[-39  53  24  39  12 -13  59] 12

[ 34  38 -22 -60 -61   7] -22

[ 47  20 -23  -8 -57 -31] -23

[[ -5   5  54  -3   0   6]
 [ 10   0  11   0   9 -45]] -3

[[  3  19 -42  42  26 -48]
 [-19  19  -6 -29 -58 -52]] -48

[[-26   2 -44 -18   4  -7]
 [ 30  16 -41 -13 -56 -35]] -41

[-54  58  54  46  22  49 -17] 22
---
[  41.2 -150.6  152.0  117.8]
117.8
[-0.47 -1.34  1.75 -0.37 -1.15]
-1.15
[ 1.243  0.054  0.574 -1.173 -1.688]
-1.688
[-154.258 -134.976  190.163 -142.334  -50.224   57.483 -105.116]
-105.116
[ 0.948 -0.522 -1.497 -1.630]
-1.630
[ 153.642  119.348   50.786 -151.107   94.858   -1.106   53.700]
53.700
[-1.197 -1.404  1.680  0.559  0.804]
0.804
[-18.24 -11.70 -18.61  -4.88  14.90 -16.32]
-16.32
[  71.797 -126.958   -3.873   38.524  131.507   34.796]
34.796
---
[  7  56 -55  16 -10 -42]	7
[-4  1 63 41 -1]	-4
[ 38 -62  29 -52 -27  30  -1]	38
[ 45 -24   9  -3 -23]	45
[-43 -51  25   6]	-43
[ 43  14  53 -13]	43
[ 12  16 -46  -2   5   9]	12
[-12 -31  15  12  61]	-12
[-26 -24  14  63 -16  14  50]	-26
[ 30 -38  48  37]	30
---
[[ 44  -9 -44 -28 -56 -10]
 [ -3  -7  -8  -2  -6   4]
 [ 15   5  -3  -7  -9 -10]] Answer: -7

[[ 34  14 -21   4]
 [ 49  -5 -20 -25]
 [  9   3  50 -23]] Answer: -5

[[ -8  -8 -43  -4 -49  55 -23]
 [-18  -9  52 -18  47 -47  21]
 [ 13   1 -56 -57   1  34 -10]] Answer: -9

[[ 25  58  -3 -16]
 [  7   9  29   3]
 [ 10 -23 -23 -10]] Answer: 9

[[ 49  42 -10 -21   0]
 [ 49  42  -8 -21  -1]
 [ 49  42  -9 -21   0]] Answer: 42

[[  1 -19  -1  20 -11   1  23]
 [-55   4 -28  10 -35   2  -5]
 [ 21 -36  14  12   6  -1  13]] Answer: 4

[[-12 -55  18  42]
 [-12 -55  18  42]
 [-12 -46  18  42]] Answer: -55
---
[[ 26  10 -59  -4  46   6 -46]
 [-13  15  25  22 -44  14  16]
 [-15   0  38   4  -1   2  40]] → 22, 46

[ 54  15 -17  49 -56] → -17, 54

[-50 -16  -1 -18  31] → -1, 31

[-51  17  28  19  -8  -9  37] → 19, 37

[[  1   9  -4  14 -27  48 -16]
 [ 16  27  27  -6   3  -6  36]
 [ 34 -38  50 -46  63 -12  46]] → -6, 63

[[-23 -53 -37 -24  -6   2  53]
 [-41 -30 -20  13   3   7  24]
 [ 20   1  15  -9  37  -5  19]] → 13, 53

[ 19 -11 -11  43  56 -26  51] → 43, 56

[ 38 -49 -35 -46 -52] → -35, 38

[-22 -54  12  -4 -34] → 12, 12

[-15  64 -40 -29  -5] → -40, 64
---
[-28 -62 -18  -2  48] → -62

[[  4 -18  12  54  30]
 [  1 -15  19  27  31]
 [ 15  -4 -12  16 -29]] → -4

[[-10 -32 -38  25  11]
 [  5 -49 -39  23   4]] → -49

[-22   4  -3  33 -59] → 4

[ 46  42   1 -31 -23] → 42

[ 24 -55 -37 -32  57] → -55

[ -5 -27 -35  53  -6] → -27

[30 18 49 39 -9] → 18

[10 45 17 45  9] → 45
---
[[ 18  19 -15  20  -2]
 [-46 -46  35 -53   6]]: 35

[[-20 -16 -28  17]
 [ 49   5 -19   1]]: -19

[[  0  57   1   4  20 -54]
 [ 10  -7   8   5 -15  -7]]: 8

[[  7   0 -11 -12 -21]
 [-50 -37  32  42  -2]]: 32

[[ 16  -7  37  36   4 -19 -34]
 [  7  10  10  48 -20   3 -32]]: 10

[[ 26  -8 -51 -37  -7  30]
 [  9 -16  44 -19 -43  -1]]: 44

[[-26 -27 -15  16  13  12  -2]
 [ 33   3  48  12  44  -8   0]]: 48
---
array([[-11.149,   3.393, -11.199,   3.900, -22.183],
       [-20.667,  15.418,   7.583,  12.222, -23.201],
       [-23.359,   1.486, -15.667,  -0.609,   6.124]])
15.418, 12.222

array([[-128.8,  196.4,  207.1,  206.8,  201.0, -119.9],
       [ -39.6,  130.6,  154.6,  146.6,  158.7,  -43.6]])
207.1, 206.8

array([-1.009, -1.426, -1.842, -1.408,  0.438,  0.999])
0.999, 0.438

array([[-15.4, -22.8,  15.6,  -0.9,  -6.0, -10.7,  -3.4],
       [ 10.4, -20.5,   5.5,  -0.4,   8.4,  11.8,   9.1],
       [  0.0,  -3.8,  -3.5,   9.0,   9.6,   8.9,   9.2]])
15.6, 11.8

array([-0.062,  0.139, -0.181,  0.062, -0.050])
0.139, 0.062

array([ 0.60,  1.51,  0.58,  1.23, -1.24])
1.51, 1.23
---
[[  1.73  19.57  -4.45  11.27   0.38 -12.54]
 [  5.72   5.59  -0.81  21.96  -3.88   5.90]
 [-19.17   1.47   1.51  -0.13  -8.86  21.75]] --> 11.27

[ 0.087 -0.127  0.127 -0.133] --> -0.133

[[-0.040 -0.053 -0.107 -0.067 -0.165  0.171]
 [ 0.024  0.126  0.222 -0.053  0.079  0.163]] --> -0.067

[[   5.15  -37.42  -48.77  -79.54  -36.31   -3.09  -73.62]
 [-139.70   13.95  -22.34   97.82   56.05  128.47   17.30]
 [ -32.04  -27.29  -26.53   45.04  -15.57  -57.43   76.53]] --> -79.54

[[ -67.490  147.845  177.425  105.763]
 [-113.441  -87.420   27.583  153.901]
 [ -57.009   34.229   64.321  -21.910]] --> 105.763

[-1.71 -1.27  0.56  1.09 -0.48 -1.35] --> 1.09
---
[[-18.61   2.14   8.90  -1.31   4.26  -5.24]
 [ -8.26   7.45   8.64   0.01   5.70   0.09]
 [ -2.02   0.39   9.43 -12.27  12.87  15.96]] ==> 0.01

[[ 150.575  -32.320  -11.745   63.316  141.841  -20.493]
 [ -90.050 -112.481   38.484 -137.498   66.986    3.246]
 [ 130.520   85.045 -220.516   25.104  -69.189 -142.626]] ==> -137.498

[[-15.084 -12.979 -14.503 -15.089  -8.929  -2.994]
 [-15.488 -10.985 -14.503 -15.089  16.578  -2.994]
 [ -9.411 -21.074 -14.503 -15.089  -8.929  -2.994]] ==> -15.089

[[-2.400 -1.230 -1.818  0.028 -1.858  0.097  1.849]
 [-1.384 -0.668 -1.128 -0.233 -0.922 -0.124  0.376]
 [ 0.899 -1.326  0.424 -0.946  0.557 -1.212 -0.490]] ==> -0.922

[[-13.6  -8.5  -9.9   5.5  -6.2   1.0  -3.7]
 [-18.2 -10.0  -4.7   0.8   3.4  20.7   7.4]
 [-14.1  -8.9 -10.6   5.9  -6.3   1.4  -3.9]] ==> 3.4

[[  73.635  -39.665  139.818  102.217  162.099  220.902  -47.273]
 [ -55.962   74.561  -81.208 -127.218  -23.398  182.865  -92.854]
 [  52.738  167.314  157.967    8.343 -137.536  -17.269  110.922]] ==> -23.398

[[-0.09 -0.70 -0.03  1.04 -1.03 -0.66]
 [-0.34 -1.31 -0.11  1.95 -1.20 -1.26]
 [-2.07 -1.13 -1.95 -0.55  0.56 -0.81]] ==> 1.95

[[  8.274  19.335   7.062  20.913]
 [  2.041 -12.359  -8.738   9.802]
 [ 18.127  19.151  18.305  19.556]] ==> -12.359
---
[ 45 -42   7 -20 -58] result: 45
[ 25  57 -15  53 -14 -22  17] result: 25
[ 16  31 -37  -3  -5  19 -47] result: 16
[-59  27  -4  44] result: -59
[ 55  31 -27  22  31 -14] result: 55
[-48  60  14  36 -11  -4] result: -48
---
[[-53 -41  20 -32]
 [ -3  25  23  34]
 [-10  -8  -3  -7]] → -32, -10

[[ 3 50  0  4 -1 35]
 [49 55 59  8 52 60]] → 35, 49

[[ -1  13  13  -8  10  26]
 [ -1   6  19  -8  10  10]
 [ -1 -51  13  -8  10  34]] → 26, -1

[ 25  45  42 -56] → -56, 25

[61 43 18  4] → 4, 61

[-19  60 -25 -26  -1 -54 -38] → -38, -19

[[-54  41  27  24  41 -16  24]
 [-42  34  14   4  26 -13  26]] → 24, -42

[ 10  15  36 -37  45] → 45, 10
---
Q: ((-0.24, 0.12, 0.07, 0.06, 0.02, 0.06), (-0.08, 0.09, 0.03, -0.13, -0.01, -0.14), (0.14, -0.21, -0.02, -0.06, -0.19, 0.12))
A: 0.12
Q: (0.2, -11.7, -17.9, 8.2, 2.5, 14.0)
A: -11.7
Q: ((4.9, -2.7, 17.4, -11.1, -2.8), (0.4, -9.5, 12.2, -12.3, -2.1))
A: -2.7
Q: ((-5.39, 21.10, -4.68, -9.33, 5.31, 13.55), (7.45, -5.86, 3.38, -1.51, -21.07, 12.28))
A: 21.10
Q: ((10.012, -3.310, -19.369, 4.923), (11.230, -18.429, -4.854, -18.415))
A: -3.310
Q: ((-8.7, 10.9, 9.2, -7.7), (-3.1, -11.9, -19.6, 3.1))
A: 10.9
